One turning vector, and how many steps it has turned
The counts run from 0 to 576.
[120 170  99 128 130  76 174 167 138 121 151 131  98 109 129 200 159 125
 153 125 134 158  94 101 155 136 113 115 174  90 145 109 133 107 109 108
 100 163 120 117 132  85 141 130 100 173 129 141  92 160 137  80 143 152
 156 123 118 107 167 116 152 137 102 132  97  95 108 132 176 161 102 130
 137 141  90  89  84  93 132 125 108  76 115 183 130] -> 137
[122 145 130 123 127  89 123 173 109  94 186 149  71  95 123 109 111 139
 141 132 174 119 121  73 127 126 119 150 117 103 135 138 143 167 122 136
 111 130 151 133 152 105 116 121 133 166 134 175 121  71 116 132 130 106
 150 158 117 105 160  90 168  92 109 142 136 102 141 117 171 149  80 163
 111 167  67 168 122  78 100 139 132  87 101 121 109] -> 392
[ 88 146 108 118 112  97 173 160 131 148 159 155  91  58 155 135 142 123
 145 100 134 125  99 120 111  97 127 132 134 138 151 138 144 173 116 119
 112 173 141 152 125 114  87  96  90 158 151 117  82 126 110 143 115 156
 151  87 110 131 182  91 158 156 138 123 103  88 142 115 190 136 127 132
 144 130  99 127  88 105 117 109  89  89  85 136 100] -> 18
[126 157 141 162 113  65 157 149 114 139 120 159  86 103 216 153  92 138
 144 137 137 135 119 104 100 122 122 153 145 135 136 126 136 159  90 100
 108 122 158 121 111  85 117 116  59 161 124 141 108 141 141 134 124 176
 134 144 114 132 175 143 173 152 111 126  97 133 159 117 176 132  86 114
 104  98 110 134 126 117 146 119 130  77 133 135  79] -> 522
[100 165  85 136 110 120 142 139 109 133 159 146  90  67 128 153 156 135
 139 116 110 157 103 106 143  91 123 129 119 130 116 130 155 159 135 113
  91 173 133 111 153 125 113 101 119 165 175 135  68 139 112 128 150 159
 164  98 112 109 174 100 167 145 127 126  75 110 142 118 169 147 144 148
 155 156  85 124  96  79 139 129  93 108  73 155  97] -> 305
[ 99 132 105 114 101  83 174 179 117 137 130 144 116 117 187 151 118 111
 135 121 175 159 104 107 108 122 127 164 142 142 139  98 124 155 107 117
 114 159 134 139 118 101 135  97 106 141 105 116  78 122 132 109 123 184
 122  88 113 141 170  99 163 138 118 133 114  69 130 124 197 133 103  86
 135 132 105 113 111 111 106 123 128  65  94 147  83] -> 426
[ 98 161 101 128 130 113 171 167  99  90 167 163 107  91 139 142 137 147
 156 134 126 124 103  87 180 105 109 124 138  93 193 139 157 123 100 120
 151 157 123 114 163  80 118 120 117 155 152 170  84 124 114 162 134 141
 182 121 118 145 178 103 165 137 133 124 111 104 128 133 155 149  99 171
 142 133 103 141  86  90 152 112 123 105 119 150 120] -> 155
[101 143 120 129 117  78 131 169  80  99 167 194  86  96 171 127  87 149
 118 147 159 134 132 102 122 115 105 132  76 148 150 161 139 144  85 127
 126 118 133 141 159  78  97 130 125 113 129 163  86 113 135 132 133 149
 165 125 101 121 157 104 152 143 122 144 119 136 179 140 176 122  94 145
 147 130 115 166  96  98 133 155 164 121 106 143  94] -> 403
[ 78 133 103 113 118 125 152 159 103 118 171 143  95  94 136 129 144 131
 140 137 186 138  92  94 145 109 110 152 120 132 129 130 153 152 139 122
 102 166 140 150 156 108 119 127 110 167 153 140  84 109 143 122 138 172
 176  83 111 134 131  93 131 127 132 144 113  81 109 145 191 127 123 127
 124 144  75 135  81  67 133 132 149  86  88 159 106] -> 144
[ 90 143 108 138 140 103 152 139  86 135 134 129  85  69 181 157 113 126
 137 103 154 144  98 109 148 121 129 146 150  98 111 119 143 153 135 104
  95 169 161 156 181  87 160 121  99 174 136 129  89 150 137 102  93 178
 133  97 115 137 137 106 149 149 110 120 106  89 122 127 177 134 114  98
 104 115  99  92  94 109 131 117 137 105  82 151 105] -> 198
[121 157 114 159 137  76 175 150 102 131 153 131  93 107 163 177 104 122
 178 150 124 148 126 103 174 121 107 126 136  93 152 104 175  92 125  94
 131 111 134  85 155  61 148 127 117 152 132 181 127 142 125 135 133 137
 163 172 105 115 161 112 168 118 139 109 118  93 104  95 141 149  77 154
 113 142 104 130 101  90 146 146  96 108 135 150 107] -> 100
[ 90 153  95 119 125  88 195 175 106 128 136 153 112 100 188 153 132 107
 136 153 182 127  93 122 128 137 115 155 140 125 167 114 137 124  88 110
 133 148 146 126 165  85 154 121 102 130 121 130 110 145 140 127 130 190
 170 101 104 149 137 121 156 128 117 143 130  71 104 118 164 112 100 113
  91 128 110 114  89 104 142 121 140  74 122 175  98] -> 90
[ 89 120 118 118 121 101 154 131 126 162 145 153  77  88 157 143 135 111
 158 118 168 149 108 105 108 104 113 171 119 115 125 110 146 158 127 137
 100 141 151 133 129 118 111 119  71 176 104 116 106 157 142 115 120 169
 135 110 115 151 136 137 136 154 121 128 104  92 138 128 190 121 101 107
  83 112  65 130  77  98 156 139 116  69  87 156  74] -> 372
[105 150 121 108 140  78 125 142 133 135 168 153  70 109 156 165 124 129
 139 121 164 160 117 106 106 146 109 143  90 139 110 125 137 104 115 141
  82 129 122 127 142 102 120 148 115 142 114 140 128 155 160  52 146 133
 140 146  78 102 147 118 147 144 110 154 123 123 161 119 193 130  92 121
 104 162  78 122  92  99 116 178 121 104 113 188 100] -> 422
[ 99 147  94 172 103  96 168 129  98 129 166 145 106 105 191 167 112 128
 145 152 120 114 118 121 150 120  79 129 119 147 150 130 159  96 136  99
 101 118 116 126 157  61 150 118  92 135 144 162 101 155 147 126 145 164
 187 161 130 117 120 117 129 164 123 121 104 108 137 136 190 138 107 152
 133 140 115 120  69  83 145 154 150 115  90 166 102] -> 347
[119 144 109 163  92  68 159 154 101 140 139 163  94 123 208 156  96 128
 135 153 139 123 117 126 142 114 104 141 144 147 141 146 148 112 127  87
  97  96 117 139 149  45 143 121  98 135 131 154  79 151 148 137 120 173
 168 139 135 114 124 112 132 171 122 111 101  93 148 136 188 135 102 140
 151 125 122 117  85  91 135 147 148 100  97 154  78] -> 348
[ 83 158 108 128 132  93 152 152 108 148 160 159  79  53 165 142 136 130
 143 117 145 114 105 131 132 125 117 141 131  94 148 158 159 119 121 138
 127 142 154 161 164  74 105 129  96 177 157 154  96 174 142 123  98 172
 173 107 104 123 124 109 150 149 132 137 106 115 118 117 157 124 100 139
  82 124 102 107  64  98 150 113 130 120 107 152 112] -> 497
[114 133 127 151 112  75 130 163 103 144 150 170  92 103 186 125 107 115
 133 135 143 132 129  84 104  93 107 154 115 145 111 109 141 215 126 108
  88 119 143 110 127 100 133 121 107 154 136 175 103  97 127 147 132 182
 144 137 128 119 158 121 176 121 102 141 110  93 171 141 145 129 120 126
 142 116  96 158 116  70 128 121 117  65  89 123  81] -> 169
[109 151 111 102 136  73 144 181 126  97 170 163  93  92 147 153 126 133
 145 148 152 142 111  95 139 150 103 134 106 105 165 128 159  86  86 140
 141 139 128 111 140  70  92 141 133 138 135 166 113 134 146 111 127 131
 174 130  64 136 174  83 173 108 150 137 151 115 132 105 147 131  82 138
  98 155  99 151 102 113 132 162 100 122 156 165 118] -> 327
[107 172  96 148 112  95 186 164 113 136 142 182  92 106 151 168 146 137
 133 123 106 129 107 129 106 107 121 123 120 145 168 137 144 120  84 137
 116 151 112  94 119 105 101  99  82 148 138 137 109 170 124 136 149 169
 161 117 108 107 177 116 157 158 116 155  81 136 166 119 162 130 101 158
 138 147 111 110  93  96 152 121 125  69 131 176  86] -> 413
[108 137 113 120 131 104 151 150 118 113 187 125 106  83 130 154 108 139
 161 130 157 137 106  91 153 110 105 140 143 101 169  95 155 149 124 119
 134 161 156 123 159 132 121 109 118 148 119 149 104  86 123 152 138 110
 154 125 112 154 169  87 173 104 145  98 149  73 112  97 179 162  82 136
 105 139  71 165 104  81 115 125  84 100 102 131 106] -> 94
[111 161 122 103 123  86 149 171 112 120 149 145  90 101 157 139 126 135
 158 138 169 134 102  89 151 148 109 163 169  98 157 156 159 113 113 127
 116 125 132 177 140  40 119 155  92 190 152 167  93 141 156 115  85 166
 159 123 120 127 125 107 132 143 126 142 105 109 115 166 174 122  89 133
  99 120  81 130  89 105 160 150 143  92 113 158 126] -> 384
[102 146 115 139  99  94 151 173 102 138 152 151  93  69 163 116 131 121
 135 153 163 132 101 105 127 111 132 167 153 136 138 134 158 177 130 119
 108 132 174 122 143 108 123  98 116 162 152 154  87 103 123 176 120 173
 174 105 132 123 142 106 166 103 124 134 119  87 107 118 161 119 119 138
  85 135  94 160 108  89 127  98 135  76 114 125  83] -> 390
[116 158 123 134 149  96 116 146 142 106 169 140  72 103 154 166 122 147
 138 144 161 136 122  77 123 126 101 139  95 157 141 117 155 119  91 123
  82 142 123 149 145 109  74 128  85 136 119 139 127 133 149  87 157 111
 151 164  76 134 150  90 144 142 143 137 133 135 167 100 203 141  70 119
 151 135  85 146 111  98 107 186  98 106 134 160 115] -> 183
[113 162 117 148 138  73 139 167 110 126 163 165  64 126 142 146 127 143
 157 127 145 130 134  78 105 101 117 133  89 149 130 123 157 156 113 114
 100 122 102 128 120  92  97 130 115 162 131 153 131 108 113 117 151 122
 131 165  98  82 167 112 153 154 119 147  96 114 175 130 163 155  88 160
 187 147 103 128 105  65 111 179 103 114 109 130  92] -> 356
[ 95 145  92  98 112  88 162 187  97 124 148 174 112 123 154 143 141 115
 124 133 161 141 108 101 117 117 116 140 116 151 130 126 115 150 105 132
  96 155  91 144 129  91 120 134 121 150 140 138  66 132 144  98 137 190
 150  95 110 118 171  91 144 147 109 155 105  83 155 161 180 126 129 109
 157 136 112 109  98  85 118 141 132  80  90 167 109] -> 366
[128 148 110 129 140  64 163 160 141 132 149 135 110  89 179 173 133 136
 144 111 136 126 106 104 130 119 121 134 150 148 155  93 144 129  77  97
 109 188 129 122 130 124 102 108  86 130 127 128 117 118 115 118 144 125
 145 130  79 130 208  86 184 131 134 140 135 103 150  96 178 155  88 112
 149 122 112 119 134 111  96 140  58  95 117 143 121] -> 130
[ 90 138 132 133 120  89 161 167 114 108 152 154  37 112 136 135 101 141
 153 115 184 172 113 103 115 116 132 145 113 105 153 154 138 136  99 140
 128 153 166 138 148 100 104 108 117 169  94 120  90 136 133 107  98 123
 119 106  96 144 165 124 163 140 105 107  99 103 146 121 190 140  73 123
 107 151  96 141 104 113 123 127 131  85 121 136  64] -> 487
[126 139 135 147 131  61 141 148  81 113 140 164  63 130 192 152  71 129
 142 110 143 150 139  88 134 114 114 139 118 117 117 127 123 139 119  92
  98 115 121 122 157  79 157 119 112 145 102 153  99 143 130  98 123 145
 110 168 102 111 173 126 166 154  78 121 101 123 179 132 160 153  88 118
 154 125 122 123 111 109 130 153 135 110 106 128  86] -> 62
[101 154 138 126 107  87 133 168 119 130 157 169  72  84 181 113 122 121
 115 150 170 123  98 110  82 121 115 169 113 139 134 148 149 149  95 147
 107 121 180 112 123  88  98 124 104 149 142 163 114 124 151 136 119 166
 173 119 110 122 157 116 156 101 116 160 120 133 149 136 157 109 100 137
  63 148  91 158 115  95 153 121 145  73 124 149  85] -> 277
[105 146 127  98 161 103 147 167  93 107 125 163  90 127 158 133 132 116
 190 138 178 143 135  86 109 110 108 148  83 125 150 100 157 151  90 123
 115 151 125 125 139  79 121 145  99 147 115 138 111 126 122 126 122 168
 140 127  97 144 152 128 171 153 119 153 104  81 161 142 137 114  62  99
 143  89  79 139 106  86 149 154 112  74 125 143 108] -> 319
[ 89 150  97 146 133  95 169 140  98 130 156 161  89  98 181 175 116 135
 137 114 129 132 109 121 143 112 102 129 120 136 154 134 154 107 117 106
 109 154 112 157 166  82 126 128  73 140 135 118  95 173 140 102 128 167
 156 132 108 116 127 109 122 193 117 137  88 120 163 134 187 141 100 141
 132 127 114  95  82 103 147 154 143 106  98 176 119] -> 12
[100 152  85 128 112 106 155 147 133 145 179 173 104  81 135 164 143 117
 115 126 119 148  96 115 117 117 118 127  94 134 127 123 140 120 119 144
 113 167 123  99 139 118 117 112 124 134 135 145  91 163 139  79 158 147
 166 110  91 114 177 101 156 130 135 137 121 119 138 109 181 149 136 137
 130 184  89 113  69  90 129 142 107 105  88 193 104] -> 364
[115 156  96 133 120 110 193 169 124 124 154 155 116 123 153 155 132 137
 161 166 146 132 103  99 150 109  98 131 138 109 193 112 155  92 102 113
 139 134 136  79 126  93 127 122 104 145 132 158 102 139 128 152 156 156
 182 138 116 148 163 117 158 108 136 117 118  91 100 106 167 129  83 146
 108 150 101 143  86 100 149 140 119  73 140 172  88] -> 41
[113 146 103 119 119  99 142 145 126  96 180 146 100  73 150 165 152 153
 105 117 141 150  74 107 143 126 104 116 134 144 149 120 131 136 108 113
 110 190 137 143 163 142  97 112 115 145 149 116  81 123 150  92 162 155
 168 102 102 139 178  76 142 127 126 144 130 111 144 114 211 160 127 129
 139 152  89 134  94  89 109 135 119  99  94 187 127] -> 478
[115 150 110 152 138  89 115 147 116 112 193 167  66  94 154 124 107 144
 120 129 151 125 124  90 112  97 119 125  90 147 119 134 153 179 129 123
  92 132 155 113 162 129 103 115 110 141 128 163 119  98 123 137 157 113
 163 162 109 100 167 103 169 103 103 140 118 125 172 101 174 137  91 154
 122 164  81 158 119  70 108 136 123  99 106 140  83] -> 57
[ 98 129 123 108 134  87 137 162 115 106 156 152  72  95 148 138 105 136
 141 116 203 150 105  84 111 109 128 144 109 127 136 112 132 150  99 120
 109 169 161 137 161 136  99 122 114 140  97 112 102 108 131 108 134 124
 124 115  82 148 183  84 177 114 115 119 147  93 158  97 188 135  73 104
 125 126  81 141 132 121  93 138  98  91 119 128  87] -> 428
[142 162 138 130 141  67 117 148 136 101 157 145  64 114 140 172 116 141
 152 121 128 134 132  69 119 144 112 142 120 127 134 126 148 132 104 131
  98 133 117 127 128 101  91 145  92 177 126 155 105 142 142  90 148 110
 132 173  99 102 174 124 154 133  92 146 104 140 178 144 180 159  76 147
 158 139  79 136 117  96 126 170 106  93 117 163 116] -> 470
[115 132 105 117 138 101 147 137 130 138 164 126 131  75 177 175 117 116
 154 122 144 121 100  91 164 124  94 153 170 106 154  86 134 147 118  90
 100 149 138 138 169 105 147 136  91 145 117 152 110 106 141 133 124 165
 168 138 122 172 155 104 155 130 136 118 153  70 106 112 171 160 102 118
 107  98  75 144  87  99 123 121  82  74  75 141 136] -> 35
